One turn moves every row onto another: examples first, then more rows asked:
Rakam: [ 0.11 -1.35 -1.06  2.95 -0.07 -0.15  4.59 -2.69  4.69 -1.13  3.10 -0.70
 -1.05  0.31  1.21]
peg: [ 3.66 -4.24  0.60  1.97  4.30  1.66  3.20 -3.42  5.14 -1.34 -0.60 -0.14
 -0.08 -0.66 -1.18]
Rel: [ 2.81  0.31  1.71  3.18  0.34  1.06  2.76 -1.34  1.52 -2.02 -0.40 -1.38
 -0.67  1.32 -1.02]
Vobo: [ 3.61 -4.55  0.12  2.15  4.47  1.61  2.99 -3.65  5.12 -1.26 -0.07 -0.22
 -0.22 -0.57 -1.22]
ziro: [ 2.38 -5.00  1.69  5.47  2.43 -1.17  2.36 -2.06  4.72 -0.70  0.89 -2.18
 -1.38  0.04  0.43]
vosi: [ 1.94  0.52  0.51  2.88  1.35  0.81  1.79  0.85  1.72 -0.85  1.18  0.09
 -0.41  2.92 -0.64]
Bem: [ 2.63 -1.99  0.80  5.21  1.23  2.95  0.12 -0.44  3.69 -0.09  0.21 -2.26
  0.05  2.26 -1.25]
Dala: [ 2.48 -3.57  3.50  3.31  2.76 -0.57  3.23 -0.02  3.61  0.22 -0.61  0.18
 -0.23 -0.67  0.93]
bele: [ 3.47 -5.97 -0.11  4.50  3.74  1.00  2.77 -1.74  3.07  1.11  0.23  0.57
 -0.71 -0.09  1.29]
dopal: [ 3.41 -4.27  0.35  1.55  4.67  1.80  3.13 -3.61  5.22 -1.04 -0.09  0.39
 -0.04 -0.90 -1.03]
kos: [ 3.32 -5.85  0.27  4.34  3.99  1.09  2.70 -1.69  3.04  1.36  0.27  0.99
 -0.62 -0.16  1.51]
Zoful: [ 0.82  0.30 -1.45  3.56  2.13  1.40  2.71 -4.04  1.82 -1.09  3.71 -0.28
 -0.15  0.25 -1.53]
bagek: [ 0.89 -4.76 -0.29  4.99  3.77 -0.41  2.75 -3.16  4.49  0.30  3.89 -0.17
 -0.41 -0.98  0.16]
Rano: [ 0.76  0.49 -0.82  2.53  1.99  1.31  1.93 -0.10  1.50 -0.27  2.78  1.20
 -0.12  2.16 -1.06]
Rim: [ 0.75 -0.75 -0.75  3.91  2.89  4.05  0.89 -1.24  2.88  1.57  2.53  0.76
  1.46  0.62 -0.99]
buf: [ 0.07 -0.59 -0.24  1.82 -0.02 -0.13  4.86 -1.73  4.37 -0.73  2.30  0.48
 -0.74 -0.07  1.34]
Zerom: [ 3.37 -4.28  0.21  1.98  4.59  1.80  3.03 -3.96  5.13 -1.13  0.45  0.22
  0.01 -0.88 -1.06]
Sas: [ 0.92 -0.26 -1.88  4.08  1.83  0.95  1.67 -1.23  2.02 -0.91  3.88 -0.20
 -0.81  2.95 -1.39]
topa: [ 2.07 -0.62  1.58  3.35  1.86  3.81  0.74  0.38  2.58  0.81 -0.08  0.13
  1.06  1.07 -0.65]
kala: [ 3.29 -5.93 -0.19  4.55  3.96  1.01  2.75 -1.86  3.25  1.25  0.71  0.80
 -0.72 -0.24  1.40]
nad: [ 1.27 -2.10 -1.40  5.65  2.23  3.17  0.21 -2.05  3.60  0.18  2.75 -1.45
  0.43  1.63 -1.15]
Leke: [ 0.88 -1.52 -0.11  3.15 -0.72 -0.38  4.50 -2.08  4.83 -1.67  1.83 -1.41
 -1.44  0.76  1.04]
Genu: [ 0.76 -0.88  0.82  2.17 -0.70 -0.12  4.91 -1.32  4.53 -1.26  1.11 -0.45
 -1.01  0.53  1.43]
zuned: [ 2.25 -0.68 -0.47  4.79  0.71  0.80  2.18 -3.37  2.42 -2.45  1.94 -2.66
 -1.30  1.49 -1.74]
senim: [ 3.09 -5.85  0.08  4.46  3.91  1.12  2.72 -1.83  3.10  1.37  0.62  1.07
 -0.43 -0.42  1.51]
zom: [ 1.32  1.34  0.71  1.97  1.67  1.86  3.36 -2.01  1.22 -0.66  1.15  1.12
  0.52 -0.19 -1.05]
tak: [ 2.08 -0.48 -0.44  4.41  0.93  0.52  1.28 -0.13  2.29 -1.54  2.05 -1.52
 -1.37  3.47 -1.32]
laka: [ 0.67 -3.29  1.33  2.84  4.18  0.25  3.43 -1.44  3.37  1.54  2.30  1.86
  0.81 -2.08  0.75]

zuned -> Zoful
Rano -> vosi
Zerom -> dopal
And these:
ziro -> bagek
Bem -> nad
buf -> Genu

One turn moves every row onto another: examples first, then more rows asked:
gete: [ 0.94  3.35  1.59 -1.27 -1.59 -0.65 -0.03 -1.04  1.91 -1.76 -2.77  1.24
 -0.22 -3.75 -1.07  1.83 -0.33 -1.60  0.91  1.13  1.52 -1.10  0.91]
bug: [ 1.58  1.41  1.50 -0.87 -0.87 -2.07 -1.30 -3.60  0.88  1.67 -3.44  2.23
 -0.74 -1.47 -2.76  1.00 -0.09 -1.92 -0.71  1.18  1.70  0.41 -0.63]
gapig: [ 0.43  0.54 -1.09  1.67  1.06 -1.71 -1.70 -0.39 -1.43  1.24 -1.58 -0.40
  0.07 -1.72 -2.28  2.71 -2.26 -2.57 -2.46 -2.37  3.18 -1.10  0.00]
dif: [ 0.79  1.24  2.06 -1.29  2.09 -1.42 -0.86 -2.55 -1.44  1.88 -1.33 -2.16
  0.61 -1.59 -2.42  1.54 -0.93  0.03 -1.60  1.69 -1.36 -1.22  0.06]
zir: [-1.58 -2.77  1.57 -0.78  1.72 -1.18 -2.21  1.30  2.33  0.31 -3.13  1.21
  1.49 -0.66  1.20  3.22 -0.53 -2.51 -1.16  1.41  2.81 -0.91 -0.57]
zofo: [ 0.70  2.09  1.35  0.15  0.08 -1.44 -0.95  2.07  3.72 -1.67 -2.86 -0.80
  1.97 -1.55 -1.55  2.39 -1.12 -0.45 -0.10  2.17 -0.99 -2.28  1.13]
mipa: [ 0.54 -0.93  0.27 -2.93 -0.85  1.36  1.77  0.24  0.18 -2.13  0.03 -1.97
  0.36 -0.32 -3.99  1.98 -0.39 -1.90 -2.20  0.70  0.57  0.33 -0.08]
Gume: [ 1.39  0.85  1.14 -1.00 -0.36  0.94 -1.45  1.38  2.79  0.67 -0.75 -0.97
  0.12 -3.29 -1.79  1.09 -1.71 -3.81 -0.96  3.62  0.86 -1.22  1.21]
Pog: [-0.16  0.46  0.02  0.40  1.07 -0.91 -2.64  0.59  1.48 -0.06 -1.11  1.45
 -2.17 -0.35 -2.52  2.24 -2.57 -1.85 -3.68 -0.07  3.87  0.48  2.12]
Befav: [ 0.07  1.08  2.44 -1.02  1.05  1.87 -1.89 -3.10  0.93  1.02 -0.35  0.71
  0.29 -2.36 -0.13  1.00 -3.50 -0.80 -0.71  0.35  1.24 -2.80  0.97]
Doro: [ 0.42  2.50  0.62  0.41  0.85 -1.83  0.30 -1.11  2.26  1.21 -2.77  1.37
  1.51 -1.49 -1.89  2.39  1.10  1.18  1.39  0.09  0.10 -2.04  0.14]
riku: [ 1.08 -0.71  0.98 -2.28 -0.20 -0.78 -0.29 -0.16  0.61 -3.83 -0.92 -1.01
 -3.08 -0.74 -2.06  0.30 -1.00 -1.34 -1.28  0.98  3.80  0.17 -0.80]
Fizus: [-1.25 -1.35 -0.02  1.24  2.63  1.15 -0.34 -2.26  0.74 -0.06 -1.92  0.40
 -0.15  0.18 -1.19  0.57  0.61 -0.27  0.57 -2.35  3.51  0.03 -0.29]
munod: [ 0.77  0.70  2.57 -1.03 -0.16 -0.86 -1.66 -0.03  3.42  0.89 -2.51 -0.14
 -0.79 -0.29 -1.43  3.76 -4.35 -2.20 -1.63 -0.55 -0.49  0.37  1.83]
das: [ 0.81 -0.08  1.06 -1.55  1.32  1.17  0.01  2.14 -1.39 -1.32 -1.77 -0.18
  0.40  0.34 -1.47  1.66  2.28  0.64 -0.40  2.44  2.28  0.46 -1.77]
Tev: [-0.60  1.12  4.33 -2.18  1.91 -0.13 -1.79 -0.59  2.74 -0.09 -3.00 -1.23
 -1.56 -0.95 -1.64  2.66 -2.74 -0.19 -2.41  1.12  0.19 -1.09 -1.37]
tobi: [ 0.68 -2.44 -0.04 -1.50 -0.68 -1.83 -1.34  0.16 -0.90  0.14 -0.80  1.38
  0.87 -2.05  0.96  2.18 -1.04 -2.68 -0.37  2.71  3.08 -2.63 -0.46]
puzir: [ 2.75 -0.24 -0.16 -1.73 -1.30 -0.47  0.23  1.08 -0.73  1.21 -1.68 -1.51
  0.83  0.43 -2.27  1.47  0.92  0.29  1.49  0.35  3.43  1.42 -0.89]
Nur: [ 1.56 -0.56  0.53 -0.46  1.13  0.75 -0.42  1.03 -1.82 -2.37 -0.75  0.03
  3.15 -1.83  0.76  0.73  0.21 -0.49 -0.59 -0.69  2.68 -1.26 -1.52]
Tup: [-0.04  0.28  0.38  0.86  1.12 -1.25 -0.23  2.72 -0.23  2.22 -0.85 -1.64
 -2.12 -0.69 -3.57  3.58 -1.84 -0.84 -2.59  0.87  3.30 -0.72 -0.03]
pazur: [ 2.32 -1.16  0.22 -0.53  0.12 -0.76 -1.42  1.81  3.61 -1.27 -2.09 -0.27
 -0.34  1.65 -0.35  0.40  0.01  1.52 -1.23 -0.46  2.26  1.67 -0.14]
Gol: [ 2.16  1.29  0.92 -1.00 -0.96 -0.70  0.00 -1.81  0.66  1.96 -0.18  0.05
 -1.19 -2.88 -0.74  2.83 -3.51 -2.15 -0.15 -1.57  0.35 -1.39  1.04]
sev: [ 1.00 -0.30  1.67  1.75  1.73 -2.01 -0.65  0.32  4.04  2.62 -2.44 -0.58
  1.47 -1.51 -1.10  1.68 -1.52 -0.01 -1.37 -0.49  0.16 -2.38 -1.96]
Bop: [-0.20 -2.31  0.32 -0.33  1.17 -2.81 -0.42 -0.34 -0.26  0.82 -2.60  0.72
 -1.34 -1.22  0.67  2.20  2.16 -0.92 -1.64  2.53  1.61 -0.12 -1.16]
gog: [-0.58 -1.16  1.03 -1.11 -0.97  1.38  1.37 -2.32  1.63 -1.73 -1.89  1.08
 -0.89  1.37 -2.96  1.87 -0.72  0.09 -1.95 -1.74  1.76  0.66 -1.26]
Ditog: [ 0.43 -0.75  2.06 -0.72  1.15  0.61 -1.83  0.78  0.84 -3.19 -2.66  2.33
  1.87  1.30  0.08  0.88 -0.37  0.80 -1.58  0.36  3.05  0.53 -0.66]
ruk: [-0.23 -2.19  0.41  0.47  0.47  1.49  1.99 -0.49  1.40 -0.78  0.16 -1.11
  2.97  0.01 -1.94  1.41 -1.67 -0.07 -1.98 -2.14  0.76 -0.93  0.29]
Kadek: [ 1.10  1.02  0.75 -0.29  1.11 -1.13  0.08 -0.61  1.32  3.58 -1.27 -1.15
 -2.03 -0.48 -2.31  3.57 -0.80 -0.55 -0.74  0.18 -1.87  0.25  1.18]
Bubir: [ 0.28 -2.28  0.70 -0.37  1.71 -1.02 -0.41  1.82  0.02 -0.82 -0.70 -3.09
  3.21  0.96 -3.27  1.41 -1.96 -1.04 -0.09  1.05  2.13 -1.20  0.55]
buku: [ 1.95 -0.55 -0.74 -0.30 -0.65  1.67 -1.76  0.85  1.22 -1.33 -1.97 -1.44
  2.21 -1.44  0.71  0.49 -0.63 -2.40  0.50 -1.94  3.00  1.06  0.42]

Gume -> riku
puzir -> Befav
And these:
Doro -> ruk
munod -> das
Pog -> Bop

